Each path below is one point turned by a fixed rotation once a step. After each direction that follows a path, write how fast that rotation turns it, in degrees each step (0 if it stays still).
Each turn is a multiple of 5 degrees from 10 to 175, or 0.
Each row of a path follows its step; steps can be skipped.
Rotation 1:
step 11: [ 19  -1 -10   7 -14   7  14  17   7  19   4 -22 -17   1 -20  15  18   5
  10  -6  33  -1   5 -21  -4  49  -1  25 -17 -24  25  15   4  18  -9  14
 -10   7 -13   9  17 -12]
step 12: [ 21   4  12 -13 -14  15 -13  32   3   7 -26  25   8  30 -16  29  -2   9
   5  21   8  21 -29 -24   3  -7  15 -14  -7  -7   4 -26  20   2   8 -11
  18 -14 -12   5  -7 -17]
step 14: [-15  16  -2  21  -5  -2  17   2  17 -12  25  32 -14  -1   3   1  -4   6
   5   3 -14 -27  30 -17 -31  22 -24   1 -10  12   7 -14   5 -14 -35  13
  -7   0  20 -28   2 -11]
step 17: [ -9  14  24 -11 -28  -4 -24   8 -29  12  -3 -15  -5   9  -5  -3  16  -8
  -2   1 -10 -43  33   6   6  10  -5  -9  18 -13  32 -10 -16  24 -24  -8
  15  -2  -2  12  19   5]
step 21: [-10  -4 -11  -2  28  29  15   3   1  36  -2  27   8  15 -17 -11  -6  33
 -26  14  23  11  15 -33  -6   8  -6 -13 -10 -16 -16  -6   0  -2  10  16
   0  -4 -22  11  12 -20]
step 24: [ -4  -7  11   9   5   3  -9 -18  16  24  19  18  18 -18   8  11 -16  21
   9   0  25  19  15 -10 -13 -12  18   8 -10   8  39 -24  -2  30 -40 -15
  -2  13   8 -13  -6   3]
step 26: [-22  15 -25 -21 -15   2 -10  -4 -30 -18 -18   9  10   0  -7  -5  11 -15
  -9  19 -16 -12  -3  25 -17  14 -32  12   4  -6   1 -42  -7  18  13  -3
 -15 -20   6  13 -13  -9]
Speeds:
[  1  -2   3   5   7  -5  -5 -10 -14   4  -1  -4  -1  10   7  -8   3 -11
   7  -6   0 -10   3   7   0  -5  -6  -2  -1   2  -1  -5  -1   0   3  -1
  -1  -5   8   5   5   4] -> 35
[-1  3 -2  4  2  9 10  0 -2  3 -3  5  3 -9 -1  3 11 -5  1  7  8 -7 -9  2
 -1  0 -7 -2  8 -5 -4  1 -1  9  7 -4 -1  1 -5 -1 15 -1] -> 70
[  2   4  -3   1  -1  -1  -5  11  -5  -6   0   4   3  -7   6  -2  -3   0
  -3   1  -4  -2   8   1  -5  -1   3 -14   1 -20  -2  -3  -1  -5   7   0
  -3  -2   7  -6   1   8] -> 80
[-1 -5 -5  2 -4 -4 -9 -8 -2 -7  0  7 -2  1 -2 -5  6  6  4 -1 -2  6 -1  7
 17 10 -2 -8  5 -5  5  5  6  1  0  0 -5  4 -1  7  3 -8] -> 40
[ -4   1  -1  -2   4  -8  -3   3  -1 -11   6  -7  -1   3   1  -3  -4  11
   3   9  13  -2  11   5   0   1  -7   7   5   2   2  -5   0  -2  -4   0
   6   3  -7  -4  10   7] -> 110
[ -2  -1   9   7   5  -8   0   5   7   7   0   0  -5   0  -4   7   6  -2
   4  -5 -14   0  -1   9   0   4  -2   7   0  -9   1   2   3  -5  -8   4
  -4  -7 -10  -5   7   4] -> 130
Rotation 2:
step 2: [ 18  20   9 -48   2   6   2 -23 -48   7  37 -29 -18 -18   4 -20   8  15
   9  -9 -14   1   5  10  14  16 -16  16   2   0 -14  11 -10  36   8 -16
  21   2  -6  38   1  10]
step 5: [ 43   2 -12 -48  12  36  28 -12 -20  13 -27   7  -5 -16   1  -4  19  11
   9 -21 -22  25   7 -27  -2  16   4  22  11  14 -27   3 -16   3 -20 -36
   5  -1   5   2   1  -7]
step 6: [ 12 -36   0 -15  -2  -1 -22 -13 -46   5  -4 -25  -5  12 -17 -25  19  46
   7 -22 -20  26 -24 -24 -16  29  -2  13  -8  18  12  -6  -4  19   5 -13
   9 -11 -26   6  14  17]
step 9: [ 16   1  -8   4   5   8 -27 -19 -52 -10 -27   0   2  -7  -7  23  14  10
  -6   4 -29  13   0 -41 -17  42  -7 -11  41  10 -19   7  -1 -23 -19 -13
  -1   9 -19  20   3   8]
step 12: [ 27   5 -12  13 -17  -9   5   5 -42 -10   3  -1 -23   1  -2 -19  42 -11
  -7   2 -21   7 -14 -17  36  23 -32  15   7 -13 -26  18  11 -10 -20  29
   4  18 -35  15 -11  17]
step 18: [ 15 -15 -36 -25   0  15 -22 -18 -27  -4  18 -41 -27  -8   0  22  11  23
   8  -2   4  -5 -17 -10  13  22 -32  21 -11  29  17   0   3 -13 -10 -19
   2 -26  -3  18 -35  16]
step 25: [ 25 -19 -15 -23  24 -14  13   1 -45  27 -20 -29  18   4 -13 -15  -2  19
 -22 -17 -16  26 -24 -17   0 -12   0   0  45   1 -14  -4  16  -6  17  -3
  19  -1 -17  29   4  17]
Speeds:
[ -7   1  -1   7  16   3   0   0  -3   3   5  -6  -9  -1  -1  -1  -5  -3
  -5  -7   6   4   5  -2  -9  -2 -10  -7   4  -3  -2   6   2   3   4   2
  -2   9   7   9  -7   0] -> 65
[  3   2  -1   3   1  -4  -9  -5   6  14 -13  -4   2  11   2  -4   0   8
   2  -3   5  -5  -5   3  -8   3   2   4  -1 -10  -6  -1  -4  -5  -4   0
  -2  -9   3   9  -2  -1] -> 40
[  1   1   7 -12   5   3  10  -2   0  -7   0  -9  -5   3 -13  -1  -8  -4
   3  -3   4   2  -7   3  -4   7   9  -6   0   4  -5   0  -4   5   1   0
  -9 -11  -2   1  -1  -4] -> 20
[  7   3   5  -3  -5   6 -10  -1  -2   1   0   2  -4   2   1   3   2  -2
  10  -2   2   9  13   2   1  -7  -6  -1   0  -4  -6   5  -8  13  -5  -3
   6  -4  -3  -5  -4 -11] -> 120
[ 2  9 -8  1 -3  5  6 -2 -6  3  0  7 -5 -3  1  1 -6 14 -2  4 -5  4  7  0
 -5  8 11 -2  2 -6 -7  6  0  4 -8  5 -6  8  0 -1  9  1] -> 95
Rotation 3:
step 4: [ 38  -5 -10 -25  -9  33 -35 -18  22  -4  14  21 -61   5  -8  -3 -12  14
  11 -10   2  24  10 -19 -20 -26 -10   5   1   1 -17 -10 -10  16  14  -9
   4  -8   0  24   8  20]
step 14: [  6 -28   1   3  -2  -6   6  -3  33   0  14   0 -22   4  -5  22  -4 -11
  42  44   1  23  -2  11 -41 -20 -14 -27 -14  45   5   2  15   4  16 -11
 -23  -9  10  19  -5  23]
step 15: [ 21   8  -2  17 -12  -6 -16  32  14 -22 -13  27 -19   5 -24  -5  -9 -12
 -10   4 -13  26  34 -31 -10  -6 -15  -4  16 -31  11   1 -20   8 -18  40
  18  14  23   0  30  31]
step 19: [-12 -17  11  21   9  21   6   9  13 -15  26 -10  11 -15 -16  30  12  11
  49  10  18   1  -4  28  -8   8 -20   5 -34  33 -11  19  18  21  19 -22
 -29   6  21 -11  21  -1]
step 23: [ -1   0 -32  11  22  35 -21 -12 -52   8 -13  -6   5   3  22 -10   0 -21
 -35  28   0 -15 -21 -16  -7  17 -12  22   7 -32  -3   1  27 -19   0  29
   2   2   4   1   7  22]
step 25: [-16 -22  -2   7  28 -37 -21   1   2  -4  23  -1 -22  20 -23  10 -14   2
  45   5 -33   3   5  -9 -41   2   5  13  10   3 -13   1  -8  27 -23  27
  23  -6  15 -13 -10  24]
step 27: [  1  20  -1  22 -36  16 -10  26  25 -10  14  30  -3  11  -5  -2 -20  -3
   3 -39 -14  18  -7 -18  -2  -3  33  -5 -25  12   9   7  23 -10  16 -48
  22  23  19  11 -15  -7]
Speeds:
[ -6   1  -1   5  -6   1  -2   3   1  -7  -3   4   7  -6  -5  -2 -11   0
   0  -2  -2  -2  -2  -2 -11  -5  11  -3  -3  -1   3   8  -1  -4 -12   8
  10  -3  -6 -12   2  -3] -> 145
[  7  12  -8   5   9  -9  -6  -5  -3   1  -3   4   4   4   3   5  -7  -1
  -7   5  -5  -1  -3  10   2   6  -1  -1   6  -8   4  -6 -10   1  -1   3
   1   5   6  -8   5   3] -> 140
[  7   3  -6   1   6  -5   6   0  -1   1  -3  -6  -7  -1  -6  -3  -1   7
   3   4  -2   1 -15  -2  -4  -6   1   2  -1  -3  10   0   6  -1   1   7
   3  -1 -11  13   6   9] -> 35
[-4  1  3 -2  3 -4  8 11 -1  1 -4 -2  5 -4 -6  7  2  3  9 -4  6 -4  5 -1
 -1 -1 -5 18 11 -7  3  8 -7  3  4  0  2  4  1 -5 -2  6] -> 110
[ -3  -4 -12   5   1   4  -2  -3  -4   4   8 -10   1   0  -2   2  -6 -10
   3  -3  -1  -8  -1  -2  13 -14   5   1   3  -3  -5   2  -3   4  -8  -1
 -10   1  -2   1   4   1] -> 60
[  4 -10   4   8  10   1   0   2   1   7 -10   1  -2   6   4  -1   2  10
  10   2   5 -12  -3   0   2   2  -3  -5  -4  10  -3   2   1   0 -10   5
  -4  -2   5  -7   0   5] -> 65
